(in the rows, 128 means zero)
Each path below is one point turned by a fixed rotation once a step. After each direction that follows a path, write how fast that rotation turns it, in deg/step (0 if it stays still).
Each turn is a multiple of 5 degrees from 10 to 175, or 0.
Each row of a path follows its step; steps can be skipped.

step 0: [130 120 134 132 128 133 122 139 126 132 131 121 133 130 132 140 129 132
 128 126 127 128 127 132 127 127 129 128 130 114 126 116 121 134 126 140
 133 122 132 135 134]
step 1: [121 123 136 133 125 123 139 132 123 125 129 125 133 125 124 134 127 129
 134 128 123 128 127 121 121 132 124 126 130 141 114 129 134 127 129 120
 120 118 132 126 121]
step 2: [134 124 135 126 119 135 116 132 131 132 124 125 126 133 121 129 120 125
 121 124 134 127 133 131 122 117 135 133 128 136 130 128 130 127 126 136
 119 129 120 122 134]
step 3: [129 128 123 129 134 123 137 129 130 130 135 119 129 134 125 135 125 124
 135 136 122 116 118 128 133 128 126 134 130 122 125 134 130 139 124 140
 122 130 134 126 129]
step 4: [135 126 139 129 123 121 130 135 127 120 135 130 121 130 131 130 133 131
 124 127 126 123 128 121 114 133 131 129 137 137 135 122 128 135 131 119
 127 132 122 136 130]
step 5: [125 122 138 138 130 130 125 128 120 133 128 134 130 144 134 132 120 114
 126 131 137 130 123 132 127 122 129 125 126 126 128 127 132 128 128 133
 130 120 136 127 132]
step 6: [125 127 141 121 138 127 130 127 126 123 126 116 137 127 122 139 126 135
 124 129 122 123 133 127 123 131 126 127 129 121 123 122 123 130 135 129
 118 132 130 121 121]
step 7: [123 116 122 133 120 128 129 135 123 126 133 126 123 136 133 124 129 130
 124 129 123 125 133 135 126 129 129 122 135 146 123 132 124 128 128 135
 120 124 123 125 135]
step 8: [127 130 135 125 124 130 128 129 128 122 123 120 124 132 123 138 125 122
 124 126 124 132 122 126 131 129 133 139 119 124 134 132 138 139 135 139
 129 118 128 132 130]
step 9: [130 128 124 131 139 124 131 130 125 126 143 128 131 127 131 138 126 128
 131 125 129 124 129 125 108 128 133 131 139 126 121 132 130 122 128 134
 125 131 126 134 125]
step 10: [128 124 143 129 117 129 126 122 118 143 127 123 127 131 134 122 128 121
 126 137 126 123 129 126 120 134 132 124 125 133 128 132 130 138 129 125
 127 131 126 124 131]
Speeds:
[125 130 128 126 128 130 129 127 130 128 129 126 133 126 129 130 127 128
 129 128 127 128 127 130 127 128 129 129 131 126 130 129 125 127 126 129
 128 130 130 129 130] : 120
[129 128 129 127 128 128 128 126 127 129 129 129 132 128 128 128 124 128
 127 130 129 126 132 126 126 126 131 128 126 127 127 128 130 124 129 125
 128 126 130 127 128] : 90
